In the rows, zero is written as 128.
Where one turn sends some rows of the set: a few examples, then the rows asked:
gek: [112  84 116 151 106 150 132 130 124 125 121 138 119 121 154 134 102]
vib: [126 132 120 134 151 115 126 128 131  97 114 149 164 129 112 122 132]
fiz: [158 142 112 132 102 157 152 131 150 152 103 140  70 126 110 120 121]
buko: [162 152  91 128 111 118 110 132 174 122 123 164 131 127 130 110 119]
kunug: [167 130 128 147 130 110 164 112  99 124 140 185 141 146 145 125 133]
mip: [112 105 124  98 106 134 141  96 110 151 132 151  98 115 115 107 105]
Liki: [152 113 118 160  99 102 110 120 101 116 100 127 123 158 132 102 111]
Pulif: [143 130 131  99 136 119 168 115 113 119 153 111 101  97 157 114 116]
vofep: [121 132 117 123  74 162 137 157 137 132 109 117 111 121 128 147 123]
Doki: [140 133 130 126  78 151 121 135 128 118 121  90 102 136 129 151 124]
Piz: [142 140 125 119  80  90 176 137 147 152 122  93 119 129 137 123 135]
Medi: [142 127 125 137  76  98 136 117 179 134 104 155 121 159 142  95 135]
Liku: [139 132 124 116 160 101 150 114 124 153 113 105 134 129 123 149 131]
Zafek: [151 129 129 115  63 163 153  97 127 138 126 130 109 135 160  91 112]
vimag: [164 118 142 133 112 115 181 125 137 128 103 190 142 139 149 126 150]
nerob: [118 150 125 105 132  99 125 134 122 163 146 169 133 145 136 127 139]
Vopas: [139 119 133  89 156 134 154 123 121 131 134 122 115  88 130 110 114]
bos: [185 162 124 105  96 109 134  96 120 103 137 147 139 139 113 108 131]
Betol: [172 145 128 131 136 112 138 111  91 143 128 178 135 153 129  98 138]
makib: [153 110 143 148  96 100 135 111 183 122 107 145 127 164 130 127 135]
pur: [167 115 128  97  86 148 155 134 114 108 142 152 144  97 137 140 130]
neli: [178 171 150 147 115 128 136 119 155 140 115 114 123 141 110  96 135]
baz: [166 105 166 120 158 118 143 137 137 124 113 158  98 136 152 117 145]
zomu: [ 97 113 127 102 126 138 175 131 122 135 119 152 120 140 167 132 142]
lozo: [163 138 110 113 109 116 174 117  96 129 144 130 137 100 166  92 129]
fuvo: [152 137 154 134  82 132 162 139 160 126 138 158  80 149 157 103 142]
sot: [140 137 139 118 110 129 126 146 115 132 123  69 107 132 134 108 126]
Talaf: [141  97 156 133  98 130 115 134 153 106  86 135 130 157 115 127 125]

Betol turns into Medi
fiz turns into mip
Now these:
vimag turns into Talaf
Piz turns into pur
Zafek turns into zomu
Pulif turns into kunug
Liku turns into bos

Where one turn sends some rows of the set: a few examples, then the rows asked:
Nafe: [147 124 128 100 144  63 129  93  82 106 130 131 113 108]
lali: [134 148 130  87 157 142 117  56 142 141 151 102 124 134]
puviv: [153 126 125 104 150 100 123  92 120 194 144 122 160 117]
tolu: [139 117 149 125 127 120  98  73 135 114 136 116  93 152]
pek: [122 106 115 119 126  90 133  96  94 105 124 146  96 106]
doz: [139 106 115 113 121  65 132  97  92 120 130 148 144 107]
rab: [127 126 116  95 164 115 135  78  84 156 119 114  96  90]
vipu: [135 132 126 111 132 100 118  95 129 190 101 122 100 131]
gofem: [151 135 147  95 134 129 150  98 114 106  87 148 114 133]
dar: [138 131 132  87 133  93 105  63 120 164  88  94 121  99]
Ropaz: [130 126 121 123 102  81 111 112 137 144 144 100 157 116]
pufet: [145  99 128 125 116  74 106  99 131 134 141 139 165 112]
Pokek: [143 116 152 118 128 142 107  94 145 120  90 112 164 123]
kek: [143 126 115  93 152  91 140  89  85 181 124 122 136  99]
Guzaz: [140 140 121  93 139 114 111  65 113 129 129  81 133  69]
nekin: [163 128 127  73 157  92 121  94 114 143  88 121 156  90]
gado: [131 116 128 118  99 102 106  91 162 122 149 123 150 123]
dalub: [143 107 128 124 141  59 104 115 106 137 132 121 144  98]
seva: [163 136 117  85 143 131 147  97  99 117 121 118 125  70]
mezed: [126 132 129  91 175 136 116  56 111 136 128 107  94 114]
mavut: [160 148 121 117 174 116 126  81 107 135 168 135 139 146]
pibo: [140 121 122 110 149 114 108 123 150 173  93 118 148 110]
Bek: [123 123 132 102 110 109 107  64 153  97 132 124 122 144]
lamak: [144 141 127 101 144 130 118  83 151 174 162 109 150 128]
Pusa: [139 127 148 112 113 156 132  99 141 115  89 123 118 123]
libo: [145 129 126 119 147 116 142 139 116 115 116 138 162  95]
Kasek: [165 116 131 121 168 162 122  88 106 118 129 129 111 108]
koboz: [156 137 127 105 156 151 127  71 115 126 117 128 142 168]
torar: [153 134 123 121 173 128 107  77 112 120 166 105 138  91]
dud: [130 151 107 105 124 142 139 109 144 155 114 114 146 149]
fef: [144 133 133 107 132 118 128 109 128 112 105 116 193 113]
sazaz: [119 107 132 115 135 107 109  72 124  94 119 139  90 133]
gita: [137 128 132 113 128 107 131  89 103  99 142 125  74 118]
napel: [144 154 115 114 139 110 144 100 118 171 143 138 113 156]
mek: [136 132 139 112 104  99 103  73 143 127 135 101 145 159]
Dage: [156 120 143 113 165 114 138 123 107 112  98 160 130 115]

vipu turns into napel
Kasek turns into seva
Now these:
gofem turns into Dage
Ropaz turns into mek
gado turns into Bek
mezed turns into rab

